One turning vector, and how many ticks it has turned
The counts run from 0 to 630.
[ 92 153 153 177 176 127 119 114 114 136 148 161 144 159  94 114 182 130
 154 138 135 115 171 138 128 101 127 139 106  93  91 190 115 144 122 131
 154 119 112  66 127 187 119 135 105 125 128 119 165  88 117 124  80  74
  90 114 101 130 146 107 136 113 118 134 142 154] => 295
[ 87 117 124 123  95 130 143 100 160 138 154 192 148 132 128 120 145 101
  96 130 108 138 117 170 125 117 100 123  90  98  54 116 154 177 124 126
  97 123  81 120 103 134 131 145  99  87 174 137 106 144  82 128 169 128
 153 101 117 130 118  86  78 120 139 128 161 136] => 254
[ 78 118 100 118 138  99 100 111 143 181  98 129  61 133 166 108 114 111
  96  78 138 142  86 137 174 150 124  78 131 127 152 141 124 138 125 142
 118 134 119 144 125 138  99 111  66 114 159 144 149 103 139 179 138 118
 118 120 112  97 135 151 160 114  92 120 163 100] => 609
[155 110 120 121 115 146 111  90 118 144 100 157 178 137  71  89 143 128
  94 129 115 213 136 120 144  93 100 135 148 140  72 137 126 163 133 169
 101 148 116 115 150 152 124 117  89 122 118 172 154 126 115 147 123 104
  97 148 143 124 130 124  83 127 149 140 151 129] => 577
[ 91 150 146 146 139 150  93  68 128 131 101 189 141 144 124 132 137 139
 114 128 123 145 127 135 128 150  98  83 131 152 130 202 140 155 109 130
 157 170 126  93  87 168 108 147  79 117 107 121 163  84 102 124 121  58
 111 129 129 106 116 125 156 142  99 108 123 125] => 456
[120 124 139 167 192 116 122 114 106 158 108 154 155 162  73 115 165 124
 154 166 119 113 138 121 140  90 121 143 121 109  93 182 132 145 156 143
 126 126 117  79 152 181 116  97  92 158 128 116 179 100 127 154  58  96
 100 140 101 111 148 113 146 133 133 111 148 157] => 297
[114  89 130 134 124 107 117 120 128 159  83 139 142 139  92 103 135  98
  93 135 108 147 105 133 140  77 141 130 119  88  60 101 109 162 136 156
  76  91 108 115 128 148 120 101 107 125 155 149 152 107 110 169 111 131
 124 145  82 107 134 120  89  98 156 136 172 131] => 412
[103 139 140 141 153 139 138 130 152 149 125 198 128 103 131 127 112  74
 116 155  97 116 140 161 127 125  93 126  76 114 113 162 127 145 145 103
 113 106  96  83 119 147 115 160  99  86 195 111  89 107 117 126 129 137
 159 117  99 118 159 100 120 145 133  69 142 119] => 91
[ 99 136 160 183 182 111 117 104 118 161 110 128 119 152 126 137 155 144
 159 170 122 103 113 123 142 128 128 128 142 130 113 196 124 150 166 145
 162 133 145  96 126 159 112 108  90 155 141 110 191  94 132 155  71 104
 112 124  81 119 154 138 168 139 119 106 147 141] => 289
[107 133 113 108 149 148 117 119 146 142 111 190 124 105 134 122 109  91
  76  96 107 148 147 170 134 114  94  95  73 104 111 151 114 132 118 111
 114 114  97 106 112 162 112 162 109  72 183 128  99  94 111 145 157 115
 122 133 126 103 170 105 115 127 138  81 135 107] => 89
[ 61 148 136 108 108 163  90 120 135 131 132 166 133 105 156 164 116  99
 120 132 114 136  96 142 121 169  87  62 127 120 118 169 118 136 120 126
 169 133 131 124  96 116 109 146  77  76 183 108 103 108 121 115 164 133
 176  65 136 108 148 125 118 153  99 121 138 129] => 269
[123 144 114 128 174 144 103  97 144 175 150 147 139 105 144 138 115 102
 135 152  94 127  98 123 155 148  81  93 130 135 120 176 137 160 190 112
 143 116 121 127 180 133 142 119 100 141 209 112 123 138 139 158 103 156
 149 115 136 107 174 117 165 156 121  88 149 107] => 102
[111 119 102 111 135 111  71 136 117 162 106 134 144 141 127  64 148  94
 120 139 155 160 140 123 183 143  94 121 175 142 126 155  90 126 156 147
 110 140 145 166 185 136 104 108  81 110 127 168 141 131 141 146 117 152
 134 116 117 105 161 184 100 136 103 124 164 115] => 495
[108 115 110 130 139  70  89 125 124 162 112 123 125 157 121  48 168 127
 101 124 148 183 140 149 173 112 117 137 150 134  90 140 105 143 144 155
 113 144 130 152 165 159 113 116  89 127 116 179 167 123 116 164 128 112
  93 143 113 114 160 166 111 104 126 143 175 120] => 234
[ 69 136 133 123 141 152 122 109 149 146 151 168 146 123 140 161 139  87
 125 144  94  91 101 144 104 131 110  78  87  91  88 146 142 155 124 110
 115  90  98 102 108 136 136 128 112 105 196  94 105 108 110 129 129 141
 170 105 119 106 128  81 130 126 133 116 153 142] => 532
[135 114  97 116 143 182  90 100 113 166 134 118 181 117  83 100 153 127
 145 122 113 207 117 101 152 116  92 118 160 132 102 137 110 166 156 164
 122 130 135 114 194 145 146 100  96 138 156 152 149 136 151 141  88 133
 126 110 170 123 121 121 107 144 141 166 156 132] => 46
[113 107 120 130 151 143  81 144 111 168 116 136 159 121 105  90 146  71
 157 150 129 143 134 103 155 122 122 118 155 124 110 143  90 139 188 137
 103  93 144 105 198 144 128 105 109 124 174 135 120 129 168 122  74 178
 165 125 113 124 125 144 100 140 128 135 172 134] => 485
[ 83 137 133 116 120 130 135  95 153 132 121 213 147 136 127 141 139  84
  88 154 109 105 127 169 110 124 107  94  85 100  76 153 149 154 108 108
 107 117  86 104  83 143 117 154 107  93 164 121 111 106  79 117 156 115
 145 115 112 107 134  92 114 132 131 100 131 140] => 523
[ 91 137 109 114 101 142 121 146 138 168 130 145 111  89 136 113 143 116
 117 120 150 170 132 149 153 146  90 142 129 105 110 155 100 149 136 150
 130 155 119 137 125 120  96 148  55  57 166 162 113 141 121 130 163 137
 151  42 124 140 152 169  87 130 111 131 152 122] => 163
[126 118 132 135 168 181  86  75 117 141  99 158 161 111  96 142  99 110
 112 131  73 165  98 105 129 122 106  67 133 159 125 157 135 158 140 148
 134 105 137  84 132 154 146 124 105 144 166 109 147  88 139 141  97 116
 136 166 141  96 122  94 124 165 147 107 144 117] => 201
[ 97 149 146 161 148 128 101 125 112 132 122 162 157 163 105 108 188 131
 151 151 147 131 183 138 127 117 113 137 129 121 106 202  99 134 119 137
 159 150 137  91 122 174  98 143  92 111  97 140 169  92 117 117 100  77
  92  97 111 126 156 154 115 124 106 136 125 151] => 563
[ 89 115 124 128 124 141  63 152 111 149 158 122 139 104 123  73 158  98
 128 110 138 202 162 154 152 137 106 122 144 124 115 144  75 133 137 144
 130 124 142 115 169 141 135 151  86  66 149 158 120 130 161 122 131 146
 135  82 138 157 143 153  68 133 116 161 170 127] => 489
[ 76 111 133 161 162 148  68 142 108 168 168 113 134 122 133 102 166  83
 170 126 116 137 121 112 148 124 139 103 141 116 118 132 103 132 155 143
 128  86 139  81 182 142 152 113 105 123 178 121 132 115 174 138  68 145
 157 108 127 142 106 122 127 127 122 158 178 143] => 215
[115 110 120 108 120  91 150  94 161 145  89 194 151 163 109 103 146  81
  90 175 107 118 126 142 151 112 110 139 113 102  63 142 151 166 151 124
  57 117  94 137 134 138 111 115 108 134 158 147 124 132  90 140 127 153
 141 143 102 105 131 108 114 127 142 100 159 137] => 248
[ 77  94 129 140 119  85 110 115 143 184  79 153  79 151 147 107 138  84
 104 148 142 107  78 126 161 163 130 114 151 131 127 150 128 140 162 138
  77 143 131 139 121 120  81 124  66 120 148 145 144 118 132 140 112 148
 159 123  85 124 103 174 139 119 106  96 166 126] => 338
[129 121 115 125 137 141 149 135 139 194 105 141 118  94 118 130 120 108
 114 147 109 149  78 123 158 123  96 133 125 106  95 144 128 167 180 158
  95 127 105 137 153 112 118 113  80 108 210 132 113 161 127 151 120 172
 159  90 116 113 165 137 115 141 138  98 169 122] => 428
[118 116 160 191 161 108 127 112 117 162 127 131 142 155  88  98 178 142
 152 177 120 140 122 127 143 113 123 164 150 132  87 172 121 167 162 161
 115 137 132  94 151 159 117 112  89 156 120 142 189 111 120 147  70 109
 103 118  93 146 129 141 120 121 137 127 160 155] => 566
[ 93 118 112 117 104 163 112 158 126 162 124 131 137  94 121 112 146 104
 115 101 131 182 138 150 138 109 104 131 114  82  91 123  73 142 124 150
 116 126 112 105 126 130 112 139  78  53 176 147 101 132 122 124 151 138
 159  61 118 134 146 142  57 124 137 158 170 129] => 155
[105 155 160 166 165 149 113 112 122 134 111 167 135 125 108 141 131 144
 124 134 110 158 145 142 119 113  99 115 115 138 109 208 112 140 122 142
 188 143 127  71  85 173 104 163  82 106 138 125 159  79 115 132 128  75
 103 120 105 130 170 120 122 149 125 103 122 131] => 24
[116 107  90  94 126 150 115 144 129 166  94 137 127  95 112 112 118 106
  80 100 117 188 121 128 146  89  98 110 112  88  89 128  92 157 133 154
 101 118  90 131 134 143 114 108  86  91 184 148 112 132 117 165 148 137
 125 112 126  97 180 130  84 122 160 132 147 111] => 422
[ 93 132 145 143 129 195  61 129 107 146 153 135 165  98 118 113 145 101
 148 123 112 182 150 132 132 136 109 101 150 154 129 168  86 118 127 131
 168 106 150  71 155 136 144 154 102  78 156 120 121  99 165 103 107 131
 152 103 137 151 115 130  82 143 116 141 146 131] => 212
[116 146 116 106 162 155  87  95 138 163 169 134 128  84 142 127 115 119
 124 124 100 180 110 133 152 152  64  76 143 151 125 165 122 155 155 126
 184 134 130 126 166 133 136 134  89 116 190 128 127 133 136 154 144 128
 132 100 162 109 183 114 141 158 115 121 140 107] => 104
[ 78  99 125 137  93 126 103 117 144 172 116 150 117 135 129 100 156  77
 140 145 137 136  85 115 158 165 118 134 155 129 112 132 124 148 156 145
  63 141 126 139 140 101 116 125  75 108 161 142 123 140 128 115 112 166
 191  80 109 142  67 164 110 135 110 132 172 144] => 329
